Each row has a name. After each piece below comes the name of the row it's from, unless a question asks for something else. Each question is about the rows just above it. Places in a row count from 0.

fedo: [171  79 163 140 121 204 132  92 142 128 124 144 160 129 140]
peto: [155 103  99 143 136 121 144 120  94 120 145 123 134 169 118]
Semel: [110 213 134  94 154  78  79 150  97 134 126 146 150 187 119]
Row and place of [128] in the named rows:  fedo, 9
Row and place of [92] in the named rows:  fedo, 7
[142 144 204  92 132 128 171 129 140 121 140 124 160 163  79] is which row reordered?  fedo

Non: [130 158 126 144 176 105  91 192 129]
fav: [130 154 124 153 171 108  85 192 126]
tivi: [132  91 141  88 193 155 179  56 148]
der: [132  90 140  89  78 156 178  56 148]
petel: [130 110 113  87 108 158 173  73 153]
bisu: [129 149 121 162 165 113 141 188 123]
bos: [128  99 104 150 184 115  87 192 130]
Kef: [128 162 104 150 184 115  87 192 130]
Zutis: [127 152  82 130 172 139 116 152 143]
Row and place of [140] in the named rows:  der, 2
[90] is at row and place  der, 1
Where in the named rows is [176]?  Non, 4

suz: [ 95 166 182 167]
ritog: [185 152 150 108]
vota: [146 135  91  43]
gunu: [ 66 218 120  53]
pif: [128 191 136  98]
Zuk: [218  66 121  53]
nek: [ 74  94 111 155]
geviv: [168 182 166  95]
Which row holds these entries in another order? [ 53  66 120 218]  gunu
Put [150 152 108 185] back in order: which row is it?  ritog
[155 111  94  74] is which row reordered?  nek
Row and place of [155] in the named rows:  nek, 3
Put [ 95 166 168 182] back in order: which row is it?  geviv
Row and place of [43] in the named rows:  vota, 3

genik: [127 138 128 133 155 126 125 124 142 114 150 112]
Zefan: [145 138 158 134 114 165 163 176 108 112 219 151]
kom: [145 153 158 134 114 165 163 176 108 112 219 151]
[112 150 114 142 124 125 126 155 133 128 138 127] is which row reordered?  genik
Row and place of [150] in the named rows:  genik, 10

sabu: [ 85 139  81 122 167 190 180 116 146  46  72  46 202  70 196  97  79 150
 156 177 111 103]
bifog: [144 137  49 137 107  90 150  89 101 136  83  93 172 128  86 168  86 158
 114 123 134 123]
Zodo: [152 130 133  92 120 110 133 138 140 110 175 130 172 136 147  80 128 130
 134 109 151 125]
tokis: [ 96 122 125 142 137 146  78 153 100 149 146 134 123 120 156 120 112 131
 149 193 162 119]
Nula: [164 163 159 102 134  99 197 147 166 179 167 164  89 113 139  96 150  79
  77  37  55 166]
Nofu: [ 96 128  60 117  81 100 169 108  84 125 107  85 124 120  89 115 110 151
  90 100 155 104]
Gev: [ 99 167  37 164 139 163  77 166 166  89 159 150 113 102  79 197  95 179
  55 147 164 134]
ruzi: [132 130 172 110  92 130  80 151 130 133 109 128 147 140 136 110 152 125
 134 175 138 120]
Which row holds these entries in another order? [166 164 163 159 102 134  99 197 147 166 179 167 164  89 113 139  96 150
  79  77  37  55]  Nula
[166  55  37  77  79 150  96 139 113  89 164 167 179 166 147 197  99 134
 102 159 163 164] is which row reordered?  Nula
Row and place of [180] in the named rows:  sabu, 6
Put [120 132 130 172 110  92 130  80 151 130 133 109 128 147 140 136 110 152
 125 134 175 138] back in order: which row is it?  ruzi
[ 37  55  77  79  89  96  99 102 113 134 139 147 150 159 163 164 164 166
 166 167 179 197] is which row reordered?  Nula
Put [ 60  81  84  85  89  90  96 100 100 104 107 108 110 115 117 120 124 125
 128 151 155 169] back in order: which row is it?  Nofu

vomar: [128 132 130 115 128 130 142 125 123 122 113 126 115 100 122 148 137 109
 150 129 153]
nunep: [123 127 120 128 123 122 127 116 123 126 129 128 124 115 136 127 128 137
 126 130 125]
dufu: [162 149 174 134 136  81 133  36 140 135  44 124 102 111 144 104 175 112
  80 118 154]
Tof: [103 161 125 123 123 136 148 106 145 135 115 165 111 124 113 157 106 148
 128  95  99]
gokig: [122  90 172 132 142 137 101 147 119 147 131 110 119 118 140 133 123 143
 112 145 147]
Gado: [122 136 128 127 128 130 133 122 133 129 125 137 123 128 125 135 124 133
 128 120 121]
[154] is at row and place  dufu, 20
Which row holds these entries in another order? [ 95  99 103 106 106 111 113 115 123 123 124 125 128 135 136 145 148 148
 157 161 165]  Tof
Which row holds [162 149 174 134 136  81 133  36 140 135  44 124 102 111 144 104 175 112
  80 118 154]?  dufu

gov: [146 136 147 142 139 140 140 113 123 168 121 119 149 142]
pogeg: [192 184 180 191 191 199 186  62  65  63  71  56 187 172]
movu: [146 140 119 120 139 149 136 123 140 142 110 142 113 147]
zaso: [119 138 110 121 140 136 123 113 146 142 149 142 147 140]
Nupet: [140 121 147 149 110 136 113 119 123 139 142 140 142 146]
Which row holds these entries in another order? [113 119 121 123 136 139 140 140 142 142 146 147 149 168]  gov
Put [149 147 139 142 123 110 121 136 140 146 113 119 140 142] back in order: which row is it?  Nupet
which: [146 140 119 120 139 149 136 123 140 142 110 142 113 147]  movu
Put [110 113 119 120 123 136 139 140 140 142 142 146 147 149] back in order: which row is it?  movu

febuk: [146 117 100 124 100  74 131 138  58 217 118 194 103 123 146 134]
zut: [192 186  94 103 114  88 148 162 132 191 131 112 170 120 147 167]
pipu: [117 187 110 112  92  82 111 139 201 164 136 120 162 105 131  90]
deg: [170 164 109 115 120  95 134 165 175 193 150  96 177 104 159 149]
nop: [177 134 149 170 104 165 193 115 159  96 109 164 175  95 149 120]
gisak: [ 85  88 168 106 140 162 115  85  99  51 108 163  97 146  90  94]
Lotel: [186 155 119 140 130 139 138  83  66 107 119 177  97 156  83 182]
fefu: [117 103 217 131 146 138 123 118 134  58 100 146 195 124 100  74]
Lelog: [ 69  74 139 165 140 163  96 104 185 112 166 120  81 115 133 105]
Zes: [ 33  73  86 126 124 145 117 154 144 146 141  84  61 123 177  97]
Row and place of [147] in the named rows:  zut, 14
Put [100  74 131 138  58 217 118 194 103 123 146 134 146 117 100 124] back in order: which row is it?  febuk
Which row holds these entries in another order? [ 74 100 124 195 146 100  58 134 118 123 138 146 131 217 103 117]  fefu
Which row holds these entries in another order? [175  95 164 134 115 104 165 149 150 193 177 120 170  96 109 159]  deg
Row and place of [185] in the named rows:  Lelog, 8
which: [146 117 100 124 100  74 131 138  58 217 118 194 103 123 146 134]  febuk

som: [ 71  58 158 116 108]
mis: [ 60 126 139 175  81]
zuron: [ 90 215 136 162 134]
mabu: [154 182 113 138 143]
[108 116 158  58  71] is which row reordered?  som
Row and place of [126] in the named rows:  mis, 1

lus: [ 88  89 172  86  92 147 176  87 176 172  89 178 177  61 177 180]
fituz: [ 89 160 161 159 162 161 163 161 105 106 114 116 113 153 151 113]
lol: [ 61 175 177 172 178 177 180 176  89 131  89  92  86 176 158 104]
mekez: [124 124 123 122 123 146 123 147 146 147 154 122 124 124 147 145]
bapap: [132 136 136 135 137 136 136 136 132 132 133 133 132 136 135 132]
Gutof: [130 136 137 135 137 136 136 137 132 132 133 132 132 136 136 132]
mukef: [135 135 135 135 136 135 135 135 133 134 133 134 134 135 134 134]
Sil: [ 98 154 155 152 156 154 156 155 113 112 113 114 111 154 152 112]
bov: [ 61 175 177 172 178 177 180 176  89  89  89  92  86 176 162  87]
nevil: [154 123 123 124 124 123 122 124 146 146 147 145 147 123 124 147]
puda: [ 52 180 183 176 183 182 185 181  84  83  83  87  80 181 176  81]
tebaf: [121 142 143 142 143 142 144 143 125 125 125 126 125 143 141 125]
[144] is at row and place  tebaf, 6
Put [ 61  86  87  89  89  89  92 162 172 175 176 176 177 177 178 180] back in order: which row is it?  bov
Which row holds these entries in another order? [147 154 123 123 124 124 123 122 124 146 146 147 145 147 123 124]  nevil
[182] is at row and place  puda, 5
Where in the named rows is [163]?  fituz, 6
Where in the named rows is [141]?  tebaf, 14
Which row holds these entries in another order? [ 92 176 177 180  86  89 147 177  87  61 176 172 178  88  89 172]  lus

kiga: [ 92 152  87 171]
zosu: [ 95 162 167  93]
gil: [ 92 152 104 153]
dize: [ 92 152 104  75]
Sepe: [167  95 162  94]
vefu: [192  65 191  65]
nuko: [206  64 193  63]
rora: [192  74 181  74]
Zaf: [ 37 190  65 193]
[ 94  95 162 167] is which row reordered?  Sepe
Row and place of [191] in the named rows:  vefu, 2

Zano: [120 135 137 136 136 137 121 121 137]
podeb: [144 111 112 110 112 110 145 143  56]
ped: [145 111 143  56 111 112 144 112 110]
Which row holds these entries in another order? [112 145  56 143 144 112 111 111 110]  ped
Put [ 56 144 111 112 110 112 110 145 143] back in order: which row is it?  podeb

nuru: [127 130 127 132]
bok: [132 131 133 131]
nis: [132 128 128 177]
gorop: [137 127 136 174]
sar: [131 141 139 131]
bes: [127 127 128 130]
[131 133 131 132] is which row reordered?  bok
[141 131 131 139] is which row reordered?  sar
Which row holds [132 131 133 131]?  bok
[133] is at row and place  bok, 2
Row and place of [174] in the named rows:  gorop, 3
Where do [132 128 128 177] appear?  nis

Batir: [113  97 193  90 160 147 107 142 203 104 129 102 157 170 109 152 115 161
 149]
pakeb: [154 135  60 159  94 106 178 123  79 159 180 170 133 112 147  87 128 102
 135]
dun: [178 171  77 151 103 132 167 126  60 135 185 188 180 139 141 140 123 108
 121]
dip: [137 119  87 135  80  88 168 144 120 148  47 158  86 115 135 124 150 129
  87]
ral: [ 75 110 181 153 143 166  93 148 139 116 122  88 118 180 104 103  71 102
 157]
tuvo: [143 178 123 146 137 152 120 109  94 135 220 131 170 139 142 131  80 101
 146]
nikev: [151 161  71 149 110 119 163 115  72 170 192 140 127  96 160  91 118 120
 144]
gubop: [137 119  87 135  80  88 168 144 120 148  47 158  86 115 132 124 150 129
  87]
vel: [169 166  98 111 104  99 153 147 136 132  92 164 145  92 149 195 167 160
  79]
Godu: [165 163  66 135 125 117 136  87  68 149 184 143 145  74 153 113 163 120
 126]
vinun: [ 96 136 166 113 125 130 108 170 188 112  52 109 109 159 114 180 113 149
 100]
Where in the named rows is [66]?  Godu, 2
Which row holds these entries in another order? [152 160  90 157 161 147 109 102 142 129 203 149  97 104 107 193 113 170
 115]  Batir

til: [131 195  46  75 118  79 167 167 204 145 170 138 119  91 135 154]
Fepuf: [195 167  91  75  46 155 131 167 138 204 170 135  79 118 145 119]
rubu: [164 139 110 103 114 147 129 128 146 145 151 132  99 124 137 121]
sikal: [147 118  90 112 113 160 150  84 145 127 168 143 108 113 118 101]
[114] is at row and place  rubu, 4
[195 131 118 135 154  75 167  79 167  46 119 138 145  91 204 170] is which row reordered?  til
Row and place of [137] in the named rows:  rubu, 14
Put [119 145 118  79 135 170 204 138 167 131 155  46  75  91 167 195] back in order: which row is it?  Fepuf

fefub: [118 143  71 107 141 139 104  99 126 123 119 101 120  94  91 147 155 190
 153 148 169 208  58  69 169  94 194  87  75 118  99 142 136  79 121 167
 138 127 102 117 133 139 160 165  79 109 173 122 124 124 141 123 150 108
 142  81  85 140 119 115]
zate: [155 109 139 134 138 142 139  98 119 136  86  53 164 125 101 137 103  68
 119 105 145 112 157 128  89 100 119 105 120 107  82 101 109 153 207 174
 103 121  76 137 147 204 128 180 133 153 180 147 149 124 160 112 123 160
  49 163  89  77  87 146]
vegav: [113 133  63  95 145 145  92  87 107 104 106 130 136  93 104 138 188 186
 166 156 149 146  36  71 165 124 200  75  92 145 120 131 181  76 108 123
 161 118 131 118 138 112 168 130 102 111 160 146 160 118 145 123 100 159
  50 160 130  70  95 118]
Feb: [113 133  63  95 145 145  92  87 107 104 106 130 136  93 104 138 188 186
 166 156 149 146  36  71 165 124 200  75  92 145 120 131 181  76 108 123
 161 118 131 118 138 112 168 130 102 111 160 108 128 109 121 130 125 102
 151  63 136 141 126 100]
nofab: [155 109 139 134 138 142 139  98 119 136  86  65 164 125 101 137 103  68
 119 105 145 112 157 128  89 100 119  65 120 107  82 101 109 153 207 139
 103 121 127 137 147 204 128 180 133 153 180 147 149 124 160 112 123 160
  49 163  89  77  87 130]
tel: [118 143  71 107 141 139 104  99 126 151 119 101 120  94  91 147 155 190
 153 148 169 208  58  69 169  94 194  87  75 118  99 142 136  79 121 167
 138 127 102 117 133 139 160 165  79 109 173 122 124 124 141 123 150 108
 142  81  85 140 119 121]
which: [155 109 139 134 138 142 139  98 119 136  86  53 164 125 101 137 103  68
 119 105 145 112 157 128  89 100 119 105 120 107  82 101 109 153 207 174
 103 121  76 137 147 204 128 180 133 153 180 147 149 124 160 112 123 160
  49 163  89  77  87 146]  zate
[ 36  95 168 138 181 149 118  76 107  95 156  75 113 118 106 160  63 186
 138 104  87 145  50 102 131  92 145 124 108 146 133 145  93 123 111 188
 130  71 165 131 145 104 160 159 160 136 118  92 112 118 200 100 123  70
 161 130 130 146 166 120] is which row reordered?  vegav

pemez: [152 101 106 128 138 126 149 114 142 149 140]
Poz: [108 163 164 135 175 171  85 102 120 120 116]
fipal: [103 166 151 119 103 133 107 154 120 104 111]
zupa: [139 178  86 161 142  62  69 107 161 156 143]
tum: [126 167 114 129 156 164 114 107 139 138 129]
zir: [113 145 125 124 177 198 117  99 119 121 117]
zozen: [133  77 125 123 109 123 168 144 114 124 131]
Row and place of [116] in the named rows:  Poz, 10
Row and place of [198] in the named rows:  zir, 5
[167] is at row and place  tum, 1

tilek: [137 172  80  74 192  67 185 163]
mog: [137  74 172  67 135  80 191  65]
vap: [110 201  44 193  51 185  78 167]
Pabib: [137 172  80  74 192  67  65 135]
Lozo: [177  46 178 212 190  39 185 163]
[177] is at row and place  Lozo, 0
[201] is at row and place  vap, 1
Where in the named rows is [193]?  vap, 3
Which row holds these entries in another order? [ 67  65 135 137 172  80  74 192]  Pabib

